One vector is turned by the same rotation once a step. Each row is the vector after some number of steps, and that number follows the row.
The counts run from 0 to 231.
[148 168  71 143 121 138 147 147 137 134 137 137 113 125 138 126 147 153
  93 135 169  90 127 114 123 138 108  69 132 111  81 128 164  62 165 110
 108 114  80 109 162 138  95  99 126 110 166 142 170 117 125 116 126 183
  92 123 176 103 141 131 116 134 112 119 122 165 120 150 141 151 167 109
 107 131 150 146 127  96 113 164  80 121  83  82 125 152 149 107 119] | 72
[130 169 127  85 156 153 116 129  97  73  86 137 131 133  91 108 124 127
 132 170 118 107 145 117 141 121 124 111 111 112 179 153  92 116 144 194
 104 159 157 131 132 140 170 147 172 159 109  98 113 157 132  83 154 120
 109 106 171 156 128  88 117 108 138 136  88 123 138  94  96 118  88 163
 134 113 155 114 130  89 123 113 139 147 138 123 124 173 127  83 126] | 221
[138 145 108 157  70 109 155 144 137 115 118 107 106  98  97 141 149 154
  97  80 143 130 169 119 167 127 124 157 191 139 128 161 148 115 137  96
 108 182  99 126 108 153 155 119 160 145 130 122 136 140 122 122 122 142
  78 118 148 112 146 105 134 108  87  93 131 131 138 127 141 105 178 118
 142  77 163 146 108 142 137 149 150 134 161 120 122 153 100 193 125] | 47
[139 131 124  63 139 147 130 148 119 124 141 130 106 112 124 111 150 144
 148 157 128 128 105 136 136 128  98  80  82  86 143 132  91  84 189 197
 126  92 135  80 145 145 167 123 154 168 149  99 100 135 124  75 136 143
 122 135 133 132 107 115 110 111 133 129 100 154 117  97 136 126 131 158
 113 148 125 142 130  84 118  92 121 127 114 117 154 135 125  39 115] | 103
[139 122 107 139 125 132 128 104 140 129 136  88 122 107  95 105  99 137
 137  77 125  90  90 149 174 101  81 102 141 114 160 122 107 119 157 150
 119 116 111 154 110 148 154 129 118 179 141  78 116 137 142 123  98 135
 171 168 131 111  91 120 111 149 160  93 146  95 144 150 125 128 134 188
 148 119  64 158 102 104 117 100 163 147  96 156 157  89 110 122 122] | 212
[140 111 161  92 116 132 126 146 108 117 101  97 126  90 101 148 109 125
 163 116  98 173 137 122 150 114 107 160  83 104 182 149 104 150 165 165
 133 126 160  97 103 131 178 197 148 170 132 123  97 144 130 157 133 125
 121 112 104 116 145 161 147 145 113 147  83  84  98 107 114 111 136 146
 128  84 117 120  91 136 136 104 150 109 163 103 161  77 108 117  83] | 114
[139 128 127 143 104 124 166 154 135  85  90 101 124  93 138 163 100 152
 107  95 109 160 122 159 163 130  99 166 158 114 148 137 136 151 117 115
 138 173 132 118  96 136 138 160 124 139 130 114 118 106 114 157 124 117
 123 128 113 100 189 169 160 150  90 121 124  83  94 145 162 111 150 113
 187  57 134 164 135 125 120 116 110 137 145 100 140  72  94 145  99] | 34
[128 175  89 123  86 127 124 133 102 135 134 106 125 123  78 127 139 136
 130 152 165 137 151  82 105 128 137  94 120 134 111 148 135 102 152 122
  91 106  90 122 133 127 145 158 150 151 141 150 152 167 137 136 125 145
  79  92 175 139 146 114  88 125 137 105 114 141 139 125  63 122 145 162
  92 100 138 123  29 112 144 152 139 124 125 116 147 170 145 132  93] | 191
[147 177  97 138 151 123 137 146  99 109 116 109 160 121 132 117  87 152
 115 188 115 135  88 107  96 143 101  94 104 110 133 108 134 135 129 149
 133 128 128 133 149 107 120 164 136 139 141 119 153 118 119 139 132 110
 133 135 138 112 193 186 151 173 145 124 103 117  79 142 131 138 106 144
 149  94 130 139 119  75 127 111  94 146  92  83 153  96 126  53  82] | 7
[143 192 115 134 124 133 129 125  96 135 116 125 151 115 100 131 121 148
 134 143 108 131  91  99 122 102 138  89 149 134 204 110  97 120 132 145
 123 128 156 176 100 111 167 130 160 167 136  95 133 133 117 125 150  80
 157 157 106 150 106  89 132 107 137  94  93 119 148  99 100 134  85 184
 134  82 120 137 105 118 128  87 168 174 123 141 138 124  98 111 104] | 12
[144 137 135 130 165 116 129 130 123 100 120  92 155 123 137 110  62 141
 126 161 113 120  80 136 114 150  93 101  97 104 115 116 136 140 125 151
 138 117 131 131 143 120 105 168 108 140 137 126 137 105 132 136 111 126
 156 132 140 110 170 198 147 180 167 138 134  93  89 168 135 133 115 153
 163 105  90 133 120  83 115 103 104 131  89  97 168  80 129  56  99] | 5
[142  98 184 121 138 113 127 117 160 110 131 109 109  91 108 107 112 152
 131  84 106 108 120 144 191 148 100 145 152 113 141 149 124 106 157 150
 131 153 159 117 112 156 151 108 151 167 119  96  91 125 118  69 119 135
 150 160 100 126  83 119 143  91 147 110 152 116 134 122 196  89 150 156
 150 120 115 127 176 128 121  80 181 141 156 148 139 114  85  99 154] | 132
[135 137 107 107  59 147 158 167 123 143 133 119 101 106 154 185 137 140
 135  89 167 180  90 140 120 106 132  79 153 124 117 108 133  91 144 104
 132  58 119 112  92 114 120 128  97 125 163 150 118  98 107 165 125 129
 138 126 107 132 110 120 110 115  91 106 123 126 129 134 127 134 167 126
 131  85 118 182  71 134 106 110 108 135 133 117 161  85 126 137  88] | 180
[130 147 121  85 125 117 143 152 111  57 102  93 116 116 118 117 134 162
 112 168 124 140 132 140 132 156  95 137 118  95 126 159 126 128 139 166
 120 168 139  86 143 144 163 145 173 157 117 111 108 135 117  66 131 122
  95 109 144 138 193 141 140 115 121 126 118 145 105 115 159  92 130 141
 168  93 166 136 138  74 139 104 119 136 149 107 136 158 103  56 100] | 22
[143 131 144 135 131 106  98 120 113 135 125  92 158 105  62 110  94 127
 147 131 107 125 163  78 137 126 115 167  86 133 164 160 123 146 155 151
 113 147 124 134 132 136 164 192 164 167 125 125 146 177 151 154 119 144
  96 114 145 105 146 174 141 168 156 125 101  84 113 131  88 120 125 156
 104  96 114  91  71 132 153 138 165 108 135  98 151 112 133 129  97] | 111
[147 184 100 197 121 113 130 109 136 118 115 122 149 115  93 107 124 149
  90 107 129  71 152  90 161 136 121 126 201 157 136 143 163 104 119  89
 102 194 103 176 134 147 122  97 151 134 126 116 174 136 116 113 126 139
 103 140 161 116 134 114 143 124 131  88 146 125 149 145 140 123 147 129
 140  84 150 125 148 131 131 153 147 158 124 125 101 161 111 172 146] | 44
[137 172 105 104 104 153 128 142 108 140 127 164 103 125 101 147 170 123
 127 135 163 123 153  92 118 113 153  75 127 129 130 140 132  61 167 136
  99 101 121 122 128 138 137 118 153 122 144 144 149 145 126 124 149 155
  81 103 166 145  91  70  89  93 102 122  93 151 155  95  82 137 152 132
  82 119 171 130  78 136 120 157 127 129 134 114 125 182 154 140 122] | 76
[122  99 171 109 164 126 113 116 138  98 117  89 142 121 121 115  51 123
 150 135 109 129  82 150 134 146  99 102  95 106 110 120 126 139 126 155
 132  94 151 129 117 126 106 163 103 140 126 135 105 112 134 134 102 120
 173 124 132 123 125 173 127 173 177 143 144  78 109 166 135 125 118 162
 159 121  66 129 107 106 102  86 132 128 114 134 172  70 125  71 120] | 3
[125  94 167  87 128 157 144 139 151  61  85 137  83 131 138 150 132 128
 126  95 146 127 145 189 175 146 125 130 157 110  95 161 138  88 130 143
 121 138 149  97 107 164 117 105 122 110 103 133  78 104 119  89 123 151
 116  99 153 149  98  90 113  89 110 153 151 114 148 134 165  96 161 104
 157 124 151 142 160 132  89 119 127 125 176 133 131 151 116 129 163] | 52
[151 127 112  63 117 146 133 159 122 136 142 120 103 101 131 121 157 151
 144 145 142 140 107 134 138 118  85  86  79  77 146 126  91  85 199 178
 129  86 122  70 143 138 170 130 146 169 156 102 104 131 121  99 140 146
 125 140 129 123 123 117 115 116 120 123  94 155 117 103 143 125 139 152
 117 132 128 157 120  82 121  97 124 126 116 114 158 119 127  51  98] | 102
[149 148  87 150 129 139 151 145 145 135 142 135 117 122 145 121 139 149
  98 121 165  83 115 128 136 139  99  69 140 114  72 130 169  59 164 116
 112 110  79 109 157 142  84  94 114 108 159 138 168 105 126 116 112 178
 109 134 167  97 129 138 117 139 123 117 142 153 114 161 148 146 177 102
 116 134 132 162 135  97 105 156  84 118  73  92 130 136 149 116 131] | 71
[138 126 137 156 113  97 114  99 145 123 141  72 132  95  81  96  92 148
 127  84 118  99  99 128 177 127  96 115 162 129 148 136 124 122 144 133
 123 144 117 152 106 143 161 124 139 185 125  77 114 143 127 101  94 119
 163 171 122 124 109 126 130 124 172  87 159 111 144 143 146 102 136 190
 150  98  75 143 111 113 126  84 187 153 124 158 159 105  88 114 127] | 16
[143 119 128 109 128 145 160 160 124  83  76 111 126  97 143 150 112 145
 127 112 102 148 124 163 163 121  83 164 113  89 164 137 109 145 139 160
 148 165 144  95 109 139 153 167 134 141 128 103 104 119 117 147 126 129
 125 128 120  90 183 165 153 160  88 151  99  83  86 135 160 118 135 115
 183  81 137 157 157 106 115 116  99 128 136  89 143  74 107 116  99] | 231
[141 149  88 100 124 122 143 148 121  95 123  95 114 112 118  99 138 159
 109 149 142 110 122 135 148 137  66 118 101  85 133 155 108 120 165 173
 117 144  99  90 159 143 165 147 155 169 140  86 121 148 132  85 121 149
 107 135 167 111 194 142 116 143 132 114 108 146 104 128 142 111 138 155
 154 109 137 157 125  57 135 117 110 127 104 103 152 136 120  60  97] | 217
[133 196  90 117 120 158 129 136  78 125  95 137 152 121 115 145 124 121
 141 155 127 137 105 104 106  84 133  74 122 127 205 108  91 122 143 150
 121 109 148 163 106 103 158 150 138 156 149 105 144 131 122 162 151  97
 143 132 138 148 120  95 120 135 118 112  66 107 131 111  67 154  80 167
 127  87 124 150  78 114 120 116 128 161 117 118 143 109 131 122  85] | 207
[129 138 168 177 145 115 118 101 130  89  82 100 155 118  83 126  61 115
 127 107  94 104 141 123 163 135 131 163 166 149 156 160 147 162  89 117
 121 186 152 181  98 139 130 165 134 140 100 118 131 136 140 147 113 112
 130 116 145 122 134 147 153 147 153 127 145  59 134 154 122 112 119 145
 167  80 112 106 124 146 119 128 161 152 156 126 135 107 108 174 133] | 30
[133 138 113 103 118 105 139 141 120  72 117  85 112 107 118 108 121 165
 107 160 129 133 131 141 143 159  85 142 119  94 123 163 126 133 144 158
 122 169 113  85 148 144 157 151 168 167 118 105 104 147 119  71 123 133
  93 122 154 122 204 154 141 121 132 122 133 144 101 130 162  89 143 153
 164  87 152 145 136  72 141 100 123 130 137 108 150 139  98  71  99] | 21
[134 134 129 124  93 176 154 147 131 125  90 159 106 118 143 197 140 120
 137  64 139 152 119 147 151  93 150 105 167 142 153 113 133  87 138 105
 129  98 151 142  70 130 118 117 101 101 145 142 117  99 110 183 134 126
 138 123 118 134  70  81 119 109  78 124 109  92 147 118 119 143 159 107
 136  89 134 163 103 177  83 135 121 134 153 120 126  97 129 197 125] | 64
[126 138 163 127 174 128  99  94 116  83  80 117 150 126  75 104  90 105
 145 125 101  88 147 114 174 112 126 139 120 143 185 170 113 142 123 165
 111 173 155 176 114 143 157 155 160 154  96  98 125 160 152 114 127 124
 131 110 165 148  93 101 129 132 162 126 117  74 149 120  90 119  91 165
 136 110 116  93 128 128 122 124 165 149 154 136 129 147 126 139 147] | 224
[132 170  94  81 142 139 133 148  99  75 105 126 119 124 113 111 148 147
 117 180 133 117 142 132 135 128  95 108  97  97 157 154  98 119 158 186
 113 153 131 101 153 143 174 145 174 161 125  89 115 151 124  72 141 129
  97 114 163 139 169 113 119 120 116 127  81 149 115 107 121 114 108 157
 141 115 154 139 138  68 134 117 116 135 130 106 129 164 122  64 106] | 219
[145 122 100  76 101 141 140 159 124 143 150 110  99  91 129 128 156 150
 138 126 144 147 100 132 140 122  84  92  81  87 136 123 103  89 200 171
 128  91 112  68 135 134 168 142 136 172 163  97 109 130 118 113 126 153
 125 145 123 105 130 139 110 124 113 113  97 145 108 112 143 124 156 154
 117 121 112 160 110  88 133 104 125 121 106 110 160 108 120  67  87] | 101
